50 stands for zero in the data rows.
Here is a table of points, one per row:
array([51, 52, 59, 54, 53, 49, 47, 56, 47, 50, 61, 41, 38, 56, 57, 74, 45, 45, 64, 55, 39, 52, 57, 49, 21, 51, 52, 60, 56, 48, 36, 42, 44, 64, 52])
array([47, 50, 65, 63, 58, 45, 53, 40, 51, 41, 44, 47, 34, 52, 65, 74, 50, 40, 31, 55, 48, 49, 38, 40, 48, 54, 49, 45, 57, 64, 56, 65, 37, 29, 39])
array([46, 60, 41, 59, 72, 52, 57, 49, 47, 62, 33, 49, 40, 42, 52, 55, 54, 63, 57, 44, 67, 55, 68, 42, 59, 34, 48, 61, 43, 34, 65, 56, 42, 64, 53])
array([37, 60, 48, 49, 63, 27, 48, 31, 39, 61, 37, 61, 54, 53, 46, 40, 57, 66, 55, 51, 52, 34, 47, 53, 43, 54, 50, 38, 41, 51, 58, 38, 61, 63, 33])
array([43, 59, 56, 46, 45, 64, 61, 47, 56, 52, 42, 34, 60, 38, 52, 34, 57, 69, 37, 63, 36, 42, 46, 40, 57, 56, 53, 55, 71, 59, 47, 52, 53, 71, 51])
array([46, 46, 35, 64, 42, 51, 56, 54, 44, 46, 63, 51, 60, 38, 55, 47, 57, 55, 61, 36, 58, 55, 64, 53, 55, 84, 51, 47, 39, 62, 62, 37, 33, 59, 56])
array([79, 33, 34, 60, 62, 56, 41, 59, 45, 28, 61, 42, 41, 49, 40, 41, 51, 62, 51, 63, 44, 42, 46, 64, 57, 54, 49, 60, 50, 52, 54, 57, 66, 36, 44])
array([64, 45, 49, 61, 55, 62, 47, 37, 58, 60, 57, 49, 43, 69, 38, 32, 43, 37, 20, 44, 50, 62, 66, 37, 44, 62, 72, 54, 30, 48, 55, 48, 66, 46, 51])
array([61, 48, 49, 60, 45, 44, 49, 55, 47, 67, 35, 49, 57, 38, 45, 40, 59, 39, 57, 45, 28, 48, 64, 50, 56, 54, 42, 38, 54, 50, 64, 32, 49, 35, 57])
array([36, 45, 61, 55, 62, 62, 52, 39, 69, 44, 60, 63, 60, 59, 28, 63, 43, 31, 65, 51, 57, 51, 44, 43, 52, 61, 25, 50, 60, 54, 45, 49, 54, 49, 50])
array([55, 48, 49, 26, 35, 51, 56, 43, 49, 42, 35, 59, 76, 54, 55, 51, 65, 49, 56, 55, 69, 31, 48, 47, 41, 45, 58, 70, 58, 35, 57, 46, 55, 52, 46])
array([33, 48, 49, 64, 37, 57, 38, 64, 47, 51, 52, 37, 57, 31, 48, 52, 62, 42, 44, 48, 51, 45, 39, 60, 43, 41, 52, 45, 23, 63, 52, 51, 68, 46, 29])
array([54, 37, 70, 49, 58, 48, 39, 49, 51, 65, 57, 48, 63, 40, 58, 46, 36, 44, 63, 29, 44, 47, 34, 53, 51, 47, 55, 61, 53, 55, 43, 66, 32, 60, 53])
array([52, 52, 41, 53, 37, 49, 62, 61, 56, 49, 60, 49, 62, 48, 45, 30, 33, 51, 53, 59, 52, 51, 39, 30, 30, 36, 50, 43, 55, 41, 67, 46, 41, 54, 53])
array([53, 61, 50, 51, 32, 55, 54, 40, 53, 43, 51, 47, 44, 64, 40, 63, 52, 53, 58, 25, 32, 41, 41, 49, 59, 27, 67, 40, 58, 48, 41, 48, 43, 52, 68])
array([54, 66, 61, 38, 63, 37, 47, 63, 52, 48, 77, 58, 60, 56, 54, 62, 61, 50, 60, 37, 43, 49, 53, 46, 55, 45, 45, 45, 60, 59, 55, 74, 57, 48, 68])
array([45, 53, 48, 51, 67, 40, 60, 52, 66, 36, 43, 59, 56, 45, 71, 47, 43, 59, 45, 48, 43, 49, 45, 48, 38, 46, 49, 53, 42, 48, 19, 49, 55, 32, 65])
array([47, 58, 50, 43, 34, 54, 32, 57, 41, 49, 40, 77, 50, 47, 54, 55, 38, 65, 54, 45, 45, 67, 64, 42, 51, 47, 53, 61, 50, 58, 61, 49, 43, 45, 38])
array([56, 15, 46, 38, 41, 30, 42, 52, 50, 54, 49, 48, 35, 27, 30, 58, 51, 53, 34, 69, 54, 58, 55, 57, 57, 42, 52, 47, 43, 40, 47, 46, 56, 53, 56])
array([46, 52, 56, 44, 43, 58, 72, 35, 53, 61, 66, 42, 41, 50, 68, 52, 50, 63, 67, 54, 47, 73, 35, 58, 55, 51, 39, 53, 46, 43, 43, 55, 54, 38, 55])
array([37, 65, 30, 34, 55, 47, 48, 47, 68, 62, 60, 48, 47, 49, 46, 41, 57, 47, 43, 58, 54, 30, 56, 66, 54, 53, 61, 48, 66, 39, 53, 50, 39, 40, 30])
array([34, 50, 67, 56, 50, 62, 56, 60, 30, 63, 41, 61, 36, 67, 47, 47, 39, 49, 52, 56, 68, 44, 47, 63, 48, 46, 44, 47, 72, 58, 45, 46, 63, 39, 67])
array([50, 55, 47, 50, 39, 44, 43, 36, 33, 43, 54, 45, 41, 59, 57, 46, 53, 32, 51, 63, 55, 52, 58, 39, 63, 47, 36, 50, 47, 54, 21, 60, 30, 52, 50])
array([68, 49, 47, 55, 51, 49, 49, 61, 38, 39, 46, 51, 59, 55, 42, 59, 52, 48, 25, 52, 53, 62, 35, 68, 65, 49, 45, 47, 37, 32, 49, 37, 51, 61, 36])
array([56, 42, 41, 26, 52, 57, 39, 62, 60, 35, 25, 37, 36, 65, 57, 39, 41, 38, 49, 45, 61, 61, 61, 52, 50, 62, 53, 32, 38, 55, 57, 53, 60, 61, 51])
There is one direction along which these points spread out most. Take the direction at right angles to it along which they spread out most. Go by this last direction. How many in every 100 of the points above lie lower along it than each point below? Answers are rounded to whole numbers. More than half of the points above lie lower than the first one.
array([79, 33, 34, 60, 62, 56, 41, 59, 45, 28, 61, 42, 41, 49, 40, 41, 51, 62, 51, 63, 44, 42, 46, 64, 57, 54, 49, 60, 50, 52, 54, 57, 66, 36, 44]) 92
array([47, 50, 65, 63, 58, 45, 53, 40, 51, 41, 44, 47, 34, 52, 65, 74, 50, 40, 31, 55, 48, 49, 38, 40, 48, 54, 49, 45, 57, 64, 56, 65, 37, 29, 39]) 96
array([43, 59, 56, 46, 45, 64, 61, 47, 56, 52, 42, 34, 60, 38, 52, 34, 57, 69, 37, 63, 36, 42, 46, 40, 57, 56, 53, 55, 71, 59, 47, 52, 53, 71, 51]) 12
array([34, 50, 67, 56, 50, 62, 56, 60, 30, 63, 41, 61, 36, 67, 47, 47, 39, 49, 52, 56, 68, 44, 47, 63, 48, 46, 44, 47, 72, 58, 45, 46, 63, 39, 67]) 48
array([45, 53, 48, 51, 67, 40, 60, 52, 66, 36, 43, 59, 56, 45, 71, 47, 43, 59, 45, 48, 43, 49, 45, 48, 38, 46, 49, 53, 42, 48, 19, 49, 55, 32, 65]) 60
array([50, 55, 47, 50, 39, 44, 43, 36, 33, 43, 54, 45, 41, 59, 57, 46, 53, 32, 51, 63, 55, 52, 58, 39, 63, 47, 36, 50, 47, 54, 21, 60, 30, 52, 50]) 84
array([52, 52, 41, 53, 37, 49, 62, 61, 56, 49, 60, 49, 62, 48, 45, 30, 33, 51, 53, 59, 52, 51, 39, 30, 30, 36, 50, 43, 55, 41, 67, 46, 41, 54, 53]) 20
